Some points:
[-0.9  0.1 -0.7  1.2  0.2 -0.5 -0.7 -0.1  3.9 -0.5  0.2 -1.  -1.3 -0.5 -0.1  1.   0.2 -1.7  0.9 -0.6  0.4 -0.4  1.3 -1.4]
[-0.5 -0.8  1.6 -0.7  2.2  1.2  1.3  0.2  0.4  0.9  2.2  0.6  0.1 -0.1  0.5  0.3  1.  -0.7 -0.6  0.9 -1.1 -1.4  0.8  0.3]
[ 0.   1.9 -0.2  1.  -1.2 -0.2  1.4  1.6  0.3  1.4  1.2  1.1 -0.3  0.7  0.2 -1.1  0.   0.   0.3 -0.1  0.1 -0.1  0.   0. ]
[ 0.8 -1.8 -1.8  1.4 -1.2  0.4 -1.4  0.6  1.2 -0.4  0.1  0.2  0.7  1.4 -0.1 -0.1  0.2  0.6 -1.3  2.2 -0.3  0.6 -0.9 -0.7]
[ 0.   1.7 -0.7  0.   0.1 -0.7 -0.2 -1.4 -0.9 -0.1  1.  -1.2 -1.5  0.2  0.5  0.  -1.9  2.3 -1.7  1.   0.2 -1.   0.2 -0.5]
[ 1.8 -0.9 -0.5  0.8 -0.5  0.6  0.2 -0.5  0.6  2.  -2.  -1.1  1.2  2.   0.7  0.5 -0.7  0.5  0.4 -0.7  1.1 -0.9  0.7 -0.1]
[-0.4  0.7 -1.4  0.3  0.3  1.5 -1.   1.4  0.4  1.2  0.6 -1.5  0.   0.4  0.1  0.8 -1.   0.1 -1.1 -0.1 -0.5  1.6  0.2 -0.4]
[ 0.4 -0.4 -0.3  0.3  0.1 -1.7  0.2  0.   0.4  0.1  0.   0.4  0.9  0.4 -0.4 -4.3 -0.7 -2.  -0.2 -1.5  0.2 -0.7 -0.2 -0.2]
[-0.4  0.  -0.3 -0.8 -1.7  0.4  0.7 -1.8  1.1 -0.4 -0.2 -0.1  0.1  0.4 -1.6  1.   0.5 -0.6  0.3  0.1 -1.4 -0.6 -0.2  3. ]
[ 0.7  0.6 -0.3 -2.4 -0.4 -0.2 -0.2  0.1  0.2  0.2  0.3 -1.1  0.3  0.   0.4  1.1  0.7 -0.3 -1.7 -1.6  2.2 -0.7  0.  -0.6]
[-1.3  0.4  1.  -1.1  1.3 -0.3  1.3  0.   0.5  0.5  0.1 -0.9  2.7 -0.3  0.2 -0.6  0.2  0.2 -0.3  0.4  0.   2.7  0.3 -0.1]
[-1.1 -0.4  1.2 -0.6 -1.4 -0.9 -0.1  0.4  0.4 -0.3  0.5  1.5 -1.   1.2 -1.3  0.6 -1.   0.1  0.4  0.   0.6 -1.5 -1.2 -1.1]
[ 1.2 -1.8 -1.   1.   0.9  0.8 -0.3  0.  -0.8  0.2 -2.2  0.6  0.  -3.   0.1  0.1  1.5  0.3 -0.3 -0.3 -0.3 -0.5 -0.5 -1. ]
[ 1.3  0.1  0.8 -1.3 -1.1  1.1  0.  -1.  -0.7  0.5  0.2 -2.1 -2.9 -0.2  0.4 -1.6  1.9 -0.4  0.8  0.5 -1.6  0.5  0.6  0.1]
[ 0.8  0.2  1.5  0.2 -3.1 -1.6  1.1  0.  -0.2 -0.1 -1.   1.   0.9 -0.8  0.9  0.8  0.3 -0.4 -1.   2.6  0.2 -0.1  1.2  0.3]
[ 0.2  0.2 -0.7  0.8 -0.5  0.5  1.6  0.8  0.9 -0.8  1.7  0.6 -0.6 -0.8  0.2  1.7 -0.5 -1.2 -0.2 -0.4 -0.7  1.2  0.4 -0.6]
[ 0.3  0.5  0.1  2.7  0.3  0.6  0.4 -2.6 -1.4 -1.4  1.6  0.2  0.6 -0.4 -0.3  0.2 -1.6 -0.2  0.7 -0.7  0.9  1.   0.   0. ]
[-1.3  0.1 -0.6  0.5 -0.8  0.  -2.3  0.4 -2.3  0.5  0.8  0.4  0.9 -1.8 -0.6  0.3 -0.1 -0.9 -1.2 -0.9 -0.7 -1.7  0.3  0. ]
[-0.9  0.  -0.6 -1.1 -1.6  0.7  0.5  2.1 -0.4 -0.7 -1.2 -1.7 -0.2 -1.3  0.9 -1.4 -1.4  0.3  0.9 -0.5 -0.3  0.   0.3 -0.1]
[-0.9  0.7  0.2  0.8  0.3  1.1  0.7 -0.2  0.7 -0.9 -1.7 -0.3 -0.2  0.6  1.7  0.5  0.3  0.6 -0.1 -1.3  1.5 -0.1 -0.4  2.5]
[-1.1 -1.4  0.3 -1.6  0.2  0.4 -0.3  0.8  0.8 -0.5  0.2  1.4 -0.3 -0.6 -0.1 -0.4 -0.7  0.7  0.5  1.1  0.4 -0.3 -0.7  0.2]
[ 1.3 -0.2 -0.4 -1.  -0.6  0.8  0.4 -0.8  0.3 -3.9  0.2  0.6  1.3  0.4 -0.2 -0.8  0.1  1.7  0.4 -0.6 -0.9  0.3  0.6 -0.9]
[ 1.  -0.1 -1.8 -0.9  0.4 -0.6 -0.5  0.  -0.1  0.2  1.7 -0.4  0.3 -0.2  0.4  0.1 -0.3 -0.9 -0.1  1.3  0.9 -0.5  0.6 -0.2]
[-1.6 -0.6  0.   1.2  0.6  0.1 -0.3 -1.5  0.   0.5  0.2  0.6  0.   2.5  1.1 -1.6  1.2  0.  -1.3 -0.6 -1.3 -0.7  0.2 -0.8]
[ 0.5  1.   1.4  0.9  1.8  1.8  0.9  1.  -0.2  0.4 -1.5  0.6  0.3  0.2 -0.7  0.   0.1 -0.3 -0.5  2.   1.  -0.4  0.   0.4]
[ 0.3  1.1 -0.3 -0.6  0.2 -0.1 -0.7 -1.   0.2  0.7  0.2 -0.1  0.1 -0.3  1.8  0.2 -0.6 -1.   0.1  0.4 -1.   0.5 -5.1  0.3]
[-2.3  1.1  0.3 -0.6  0.   1.9 -1.2  0.4 -0.6 -1.6 -1.2  0.   1.3  1.2  0.3  0.5  0.5  0.   0.1  0.5 -1.2 -1.   0.7 -1. ]
[-0.1 -0.7  1.2  0.5 -0.4  1.4 -0.7  0.2 -0.8 -0.2  1.  -0.6 -1.4  0.7 -2.6 -0.5  1.3  0.5  0.6  0.4  2.6  0.5 -1.5 -1. ]
[ 0.  -0.6 -1.2  0.5  0.1 -0.6  2.1 -0.2 -0.3 -0.1  0.7 -1.1  0.6 -0.6  0.3 -0.4  2.5  0.7  0.1  0.6  0.2  0.1 -0.4 -0.5]
[-0.2 -1.6  0.5 -1.1 -0.1  0.2 -1.1 -0.4  0.8  0.7  1.1  0.9  1.  -0.7  2.5  0.1 -0.1  0.9  2.2 -0.2  1.2  0.  -0.3  0.6]
[-0.8 -1.9  1.8  0.2  0.5 -1.6  0.6 -0.6  0.5  0.5 -1.2 -1.  -0.8 -0.1 -1.1  0.9 -1.6  0.7  0.3 -0.5 -1.4  0.8 -0.6 -1.9]
[-0.3  2.6  0.7  0.7 -0.9 -0.2 -0.2 -0.3 -0.4  0.4 -1.  -0.4  0.5 -0.5  0.   0.2  0.8 -0.9  2.1  0.2  0.4 -0.9 -0.6 -1.3]
[ 0.  -0.1  0.5 -1.2  0.2  1.2 -0.6 -0.6  0.3  0.9 -0.2  0.4 -0.2 -0.9 -1.3 -1.8 -2.   0.4 -0.3  0.9  1.2  0.9  1.4  0.9]
[ 0.3  0.4 -0.2  0.2 -0.8  1.4 -0.4 -1.5  0.7  2.  -0.5  2.8 -0.7 -1.2 -0.5  0.1  0.3  0.5 -0.5 -1.5 -0.6  1.1  1.1  0.1]
[-0.1  0.1 -0.1 -1.1  0.9 -0.9 -0.2 -0.8 -1.2 -1.5 -1.4  1.  -0.8  0.4  0.7  0.5  0.5 -2.9 -0.7  0.3  1.8  1.6  0.8 -0.7]
[ 0.4  1.5 -0.2 -0.7  0.6 -1.7 -0.6  0.3  0.5  0.4 -1.1  0.7  0.2  0.  -1.9  0.3  0.6  0.8 -1.  -0.1 -1.3  1.5 -0.7  0. ]
[ 2.7  0.8  2.1 -0.2  0.2  0.  -0.7  1.6 -0.3  0.1  1.4  0.3  1.1  0.5  0.3  0.7  0.3  1.   0.6 -2.2 -0.8  0.1  0.1 -0.8]
[ 1.5  0.1  0.8  0.7  1.4 -0.8 -1.   1.5 -0.1 -1.5 -0.6  0.8 -2.5  0.5  1.8 -0.3 -0.7  0.2 -0.6 -0.2 -0.8  0.   0.1  1.3]
[ 0.2 -1.1 -1.3 -1.8  0.2  0.   1.2 -0.1 -2.1  0.4 -0.3  0.4 -0.2  1.9 -0.8  1.5  0.1 -0.5  0.2 -1.2 -0.1  0.1  0.2  0.6]
[-0.1 -1.   1.9  0.7  0.3 -1.5 -1.8 -0.9 -0.7  0.3  0.2 -1.9  0.5 -0.3  0.2  0.8 -0.3 -0.3 -0.1  0.9 -0.6  0.1  1.3  0.7]
[-1.9 -1.2 -0.5  1.3 -1.  -1.1  0.9  1.5 -2.1  0.6  0.4  0.3 -0.8  0.4  0.8  0.2  0.1  0.7  0.5 -0.5  0.2  1.7  0.2  0.8]
[-0.2 -0.2  0.6  0.8  0.  -0.9 -0.5  1.1  0.9 -1.2  0.6 -1.2  0.4 -0.8 -1.3 -0.2  1.2  0.5 -1.8 -1.2  0.8 -0.5 -0.7  2.5]
[ 0.6 -0.7 -0.4  0.   0.8  0.6  2.6  0.3 -0.3 -0.1 -0.6 -0.7  0.  -0.7 -0.7  0.2 -1.9 -0.9 -0.2  0.  -0.7 -2.1 -0.6 -0.2]
[ 0.7  0.4 -1.4  0.3  1.2 -0.8 -1.5  0.9 -0.5  0.   0.1 -0.2  0.5  0.8 -1.7  0.2 -0.2 -0.7  3.3  1.1 -0.9  0.3  0.6  1.5]
[-0.7  1.3 -1.6 -0.3  1.6 -2.   0.5 -0.6  0.3  0.4 -0.2  0.8 -0.8 -0.6  0.1  0.1  0.9  2.7  1.1  0.2  0.6 -1.2  0.7 -0.2]
These points spread out most along one direction. Take the direction at right angles to it along which they spread out most. Go by this last direction. Where along it does each point below lie, from 0 to 99? 50 is the average, and the first point above lies past it. One standard deviation of the points above along it is 16.
[ 0.3  0.4 -0.2  0.2 -0.8  1.4 -0.4 -1.5  0.7  2.  -0.5  2.8 -0.7 -1.2 -0.5  0.1  0.3  0.5 -0.5 -1.5 -0.6  1.1  1.1  0.1] 48
[ 0.6 -0.7 -0.4  0.   0.8  0.6  2.6  0.3 -0.3 -0.1 -0.6 -0.7  0.  -0.7 -0.7  0.2 -1.9 -0.9 -0.2  0.  -0.7 -2.1 -0.6 -0.2] 52
[-0.2 -0.2  0.6  0.8  0.  -0.9 -0.5  1.1  0.9 -1.2  0.6 -1.2  0.4 -0.8 -1.3 -0.2  1.2  0.5 -1.8 -1.2  0.8 -0.5 -0.7  2.5] 38
[-1.1 -1.4  0.3 -1.6  0.2  0.4 -0.3  0.8  0.8 -0.5  0.2  1.4 -0.3 -0.6 -0.1 -0.4 -0.7  0.7  0.5  1.1  0.4 -0.3 -0.7  0.2] 62
[ 0.  -0.1  0.5 -1.2  0.2  1.2 -0.6 -0.6  0.3  0.9 -0.2  0.4 -0.2 -0.9 -1.3 -1.8 -2.   0.4 -0.3  0.9  1.2  0.9  1.4  0.9] 75
[ 1.3  0.1  0.8 -1.3 -1.1  1.1  0.  -1.  -0.7  0.5  0.2 -2.1 -2.9 -0.2  0.4 -1.6  1.9 -0.4  0.8  0.5 -1.6  0.5  0.6  0.1] 57
[ 0.  -0.6 -1.2  0.5  0.1 -0.6  2.1 -0.2 -0.3 -0.1  0.7 -1.1  0.6 -0.6  0.3 -0.4  2.5  0.7  0.1  0.6  0.2  0.1 -0.4 -0.5] 35
[-0.9  0.1 -0.7  1.2  0.2 -0.5 -0.7 -0.1  3.9 -0.5  0.2 -1.  -1.3 -0.5 -0.1  1.   0.2 -1.7  0.9 -0.6  0.4 -0.4  1.3 -1.4] 60
[-0.4  0.7 -1.4  0.3  0.3  1.5 -1.   1.4  0.4  1.2  0.6 -1.5  0.   0.4  0.1  0.8 -1.   0.1 -1.1 -0.1 -0.5  1.6  0.2 -0.4] 45
[ 0.   1.7 -0.7  0.   0.1 -0.7 -0.2 -1.4 -0.9 -0.1  1.  -1.2 -1.5  0.2  0.5  0.  -1.9  2.3 -1.7  1.   0.2 -1.   0.2 -0.5] 41
[ 0.5  1.   1.4  0.9  1.8  1.8  0.9  1.  -0.2  0.4 -1.5  0.6  0.3  0.2 -0.7  0.   0.1 -0.3 -0.5  2.   1.  -0.4  0.   0.4] 62
[ 0.2 -1.1 -1.3 -1.8  0.2  0.   1.2 -0.1 -2.1  0.4 -0.3  0.4 -0.2  1.9 -0.8  1.5  0.1 -0.5  0.2 -1.2 -0.1  0.1  0.2  0.6] 48
[-1.3  0.4  1.  -1.1  1.3 -0.3  1.3  0.   0.5  0.5  0.1 -0.9  2.7 -0.3  0.2 -0.6  0.2  0.2 -0.3  0.4  0.   2.7  0.3 -0.1] 54
[-0.1  0.1 -0.1 -1.1  0.9 -0.9 -0.2 -0.8 -1.2 -1.5 -1.4  1.  -0.8  0.4  0.7  0.5  0.5 -2.9 -0.7  0.3  1.8  1.6  0.8 -0.7] 63
